One turn moves each row of this set onto another row. After a few examples, where does it send each row asked below?
z_412: [-24 -50  -3   4   5  -3 -10  18  31  18  10  29]
z_59: [-29 -38 -11 -40   7  44  -7  14 -26  12   6   6]
z_541: [-13  45 -35 -22   8 -15 -12  -3  41   0   0   9]
z_930: [-16   2 -36  -1 -20  27 -11 -24  54 -10  -3   3]
z_658: [ -4 -20  26 -15  19  46 -27  25 -18   4 -13  12]
z_9: [-16  19 -24  -5  -5  10  -6 -54  -9 -26  29  11]
z_739: [-49 -27   2   1   4 -35 -13  28  -5  15 -18   8]
z_33: [-24   6  22 -25   9  20 -21  22 -48  14   0  11]
z_931: [-40  33   9   8  18 -31   4  27 -20  11   9  -8]
z_345: [-16  43  15  -3   1  -1 -21 -18 -40 -10  13  13]
z_896: [-25 -16 -28  15  17  -2  32   0  26  19 -12 -43]
z_825: [-26 -29 -38 -28  -2  37   2 -33   2 -14  24   6]
z_135: [  4  15  12  18  17  16 -18  42  29  -7 -20 -24]
z_387: [-24   6 -56  -9  -2  24  27 -35  -3  -9  11 -11]
z_850: [ -9   7  45   2  20  -8 -13   0 -36 -18   4  11]
z_822: [-20 -50   2 -26  10  26 -16   2  42   1  -5   1]
z_501: [-18   0 -26  12  25  23   0  34  24  18 -26 -41]
z_267: [ 12   7  31  24   5 -12   3  13  34 -23  -2 -15]
z_20: [ -8 -14   7  23   6 -24  34 -14  33  -7   4 -27]
z_431: [  3  35 -41 -23  13  31  23 -13   7 -28   7   0]
z_528: [ 13 -14 -16 -12   5  58  20  -4  17   4  13  24]
z_361: [-40  32 -17 -15   5 -41 -15  16   1   5 -26  -5]
z_997: [-26  36 -20  -7  25  -9   4 -15 -32 -36 -17 -17]
z_213: [-36 -32  30 -21  33 -10  -4  33  -2  15  -1  -4]
z_564: [ -7 -45  21  12  12  36   1   2 -19  18  -9  23]
z_521: [ -4  -7 -25 -10  10   9 -11   0  59   7  20  30]
z_553: [-22  23  -7   6   7 -21  20 -36 -27 -26  19  -3]
z_655: [-29  54 -31  21 -14  -9   0  -8  16  -3   5  -1]
z_524: [-12 -19 -38 -22   6  66  -2   3   3  10  -8  -1]
z_334: [-32 -15  17  15  24  -6  -8  -5 -49  -8 -28  -3]

z_431 turns into z_528
z_345 turns into z_9
Now these:
z_739 turns into z_361
z_655 turns into z_930
z_850 turns into z_553
z_501 turns into z_135

One turn moves each row of this set onto another row. After a few examples, where does it send each row asked below?
z_388: [-28  57 -17  19 -33 -28 -45   8 -50 -30   2  36]
z_748: [-87 -20   6  13 -27 -26 -25  -1   9  -4  39  81]
z_90: [-74  16 -11 -22 -22  -4 -10  -3 -16 -27  69  72]
z_999: [-75  14  19  11 -42 -16 -68  -5 -21 -55  16  55]
z_29: [-68   7  20  32 -44 -20 -70   9 -13 -38   7  63]
z_499: [  3  17 -11   7   7  -6  -3  33  -9 -37  14  16]
z_567: [-37  49 -40  -7 -16 -23   4   7 -36  -2  45  52]
z_306: [-16  -8 -11   0  14 -17  18  23  12 -16  24  27]
z_235: [-54  44  -6  -9 -35   5 -45   8 -40 -55  51  56]
z_89: [-62   8   4  29 -33 -56 -46 -10 -14 -10 -18  45]
z_740: [-22  32 -22  -4   8  23   3   7 -20  -4  39  21]
z_719: [-50 -12  20  28  -7 -10 -41 -10   8  -9 -20  17]
z_859: [-19  36   3  21  -8  16 -45   7 -27 -30  -5   7]
z_824: [ -7   3   7  23  -1 -21 -25  26  -1 -42 -12  14]
z_992: [-26 -23   6  17   6 -30  -5  17  18 -22  -6  24]
z_890: [-59  22 -21  -4 -20   1  -5  16 -18 -11  72  79]
z_457: [-55 -15  -3   2  10  -3   7 -12  15  16  23  31]
z_756: [-41  47  -8  15 -35   8 -50  24 -42 -43  42  59]
z_681: [-69   0 -18   3 -16 -50   4 -11  -2  18  24  62]
z_295: [-94 -14  13  -3 -30 -25 -32 -15   4 -26  37  70]

z_295 turns into z_999
z_306 turns into z_992
z_29 turns into z_756
Now these:
z_740 turns into z_457
z_567 turns into z_681

One turn moves each row of this set onto another row. After a few examples, where does it send each row asked below?
z_751: [ 27  42  -1   3  -3   9 -22 -19 -34  22  13   6  32  61 -17 -67]
z_44: [ -4  50  -5  36  -6   5  24 -30 -36  18   9  28 -40  63 -18 -47]
z_42: [ -3  52   0  33  -8   3  26 -23 -39  20  15  33 -37  55 -22 -40]
z_159: [  3  -9  37  18 -12  -4   6  -3 -64  46  -2   3 -27  13 -16 -39]
z_108: [ -1 -16  -4   1  10  51  18  17 -75   7 -10   2 -40  54  -8   1]
z_774: [-11  -4   0  45  25  35 -22 -55 -10   4   6  20  -1   9 -20   0]
z_691: [  0  -4  13  43  26  48 -18 -50  -8   3  22  16  -5  10 -31  -3]
z_47: [-10  -6   4  -5   3  44  26  14 -67   6  -5   4 -40  48  -5  11]
z_54: [-19 -30 -15  -6 -47   9   4 -28 -38  21  -8 -21  -9  61 -63 -60]
z_359: [-21 -40  -8  -8 -50  18  20 -40 -35  14  -3 -15  -4  61 -61 -48]
z_284: [ 22  36  -1  12  -8  17 -24 -32 -35   9  32  10  34  75 -20 -65]
z_41: [-22 -32 -16   3 -42   2  20 -31 -31   9 -12 -16 -10  67 -64 -51]
z_225: [  7 -21  -9  -1 -36  71  12 -28 -39 -15  20   2  32  51 -61  -9]
z_344: [ -5 -17  10  -3  12  48  14  32 -63  12  -8   4 -35  52 -18   0]
z_290: [ -9 -21  -5  -2  20  44  24  23 -56   7 -16   4 -43  57 -12  -8]
z_560: [-18 -23 -10   7  29  53 -41 -27  -5 -11 -15  -9   1  75 -28 -23]
z_616: [ 21  51   5   7 -22  20 -18 -32 -31  15  26   3  30  70 -20 -56]
z_708: [ 28  45  10  17 -14  21 -20 -15 -38   6  19   8  32  76 -20 -61]
z_138: [ -3   0  16  50  28  44 -26 -50 -14  -6   7  22  -3  22 -18  -5]
z_959: [  0  57  -3  34  -3   6  24 -33 -41  16  13  27 -36  59 -26 -35]
z_194: [-23 -32 -11  -3 -36   9  14 -34 -35   1  -9  -3 -16  79 -71 -54]
z_588: [-16 -19  -7   2  24  47 -52 -24  -6 -14 -15 -18   8  68 -30 -24]
z_716: [-18 -20  -6 -14 -44  10  20 -26 -42   7  -4 -12 -17  61 -73 -57]
z_353: [-14 -28  -1  -4   2  47  16  23 -55  12 -12  10 -36  48  -8   9]
z_511: [ 16  46   8   0 -14  16 -27 -15 -35  19  17  15  37  66 -19 -59]
z_522: [ -8 -12   5   1  17  46  12  27 -65  23 -11  -6 -39  48 -10  -1]
z_660: [  4 -11  28   9  -4   1  -1   1 -59  58   7  -1 -18  12 -10 -39]
z_845: [ 20  41  17  11 -17  20 -14 -23 -35  13  30   7  44  59 -16 -56]
z_445: [-21 -31 -16  -4 -45  16  23 -21 -40  20   0 -12  -8  61 -69 -58]
z_325: [  4  47  -4  33  -9   1  22 -32 -44  11   9  27 -43  63 -14 -39]
z_710: [ 30  50  10   9 -18  13 -13 -19 -42   5  19  18  27  69 -22 -59]
z_471: [ -9  -3  -8  46  31  41 -26 -50  -3  -5  12  20   0  18 -28  -6]
z_478: [  5 -15  31  17  -2   0   6  -5 -65  49  -2  -4 -22  17  -5 -45]
z_670: [ 10 -21 -20  -3 -34  62  11 -23 -40 -14  18   6  31  56 -65  -3]
z_666: [  6 -24 -22 -12 -28  60   8 -23 -35 -19  20  10  37  58 -57 -12]
z_143: [-19 -23 -13   1  21  57 -41 -26  -8 -15 -12 -16  15  69 -22 -18]
z_205: [ -3 -27  -3  -6  17  37  13  23 -62  10 -18   5 -37  42 -14   5]
z_76: [-17 -18 -14   0  27  55 -44 -30  -8 -16  -9 -14   2  72 -36 -21]
z_569: [  2   6   9  54  29  44 -22 -45 -17   7   1  11   1  14 -22   1]
z_924: [  9 -26 -17  -1 -38  57   3 -22 -37 -15  12   3  40  51 -60  -6]
z_224: [-23 -22 -12   7  27  44 -42 -22  -6 -17 -20 -11  10  69 -37 -27]
z_576: [  7 -16  29   9  -6   1   3  -1 -63  48  -8  -5 -22  10  -9 -43]
z_476: [-19 -31 -18  -9 -43  12  21 -45 -38  15   0 -12 -12  57 -63 -54]
z_452: [  2 -16  34  14  -5   2   7  -4 -65  48   5   3 -17   7  -8 -41]
z_520: [  0   4   6  46  23  45 -21 -52 -20  -3  11  29  -9  19 -29  10]
z_599: [  5 -25 -15  -2 -39  57   8 -20 -39 -15  26   7  38  50 -60 -13]
z_720: [  4  50   0  41  -3   3  18 -28 -40  25  11  23 -42  53 -27 -47]
z_881: [ -2  -8   7  54  14  54 -26 -41 -10   8  16  12   6   8 -28  -2]

z_359 turns into z_710
z_284 turns into z_569
Now these:
z_751 turns into z_881
z_54 turns into z_845
z_41 turns into z_511
z_205 turns into z_445
z_666 turns into z_720
z_670 turns into z_44
z_774 turns into z_344
z_224 turns into z_660
z_924 turns into z_42
z_576 turns into z_599

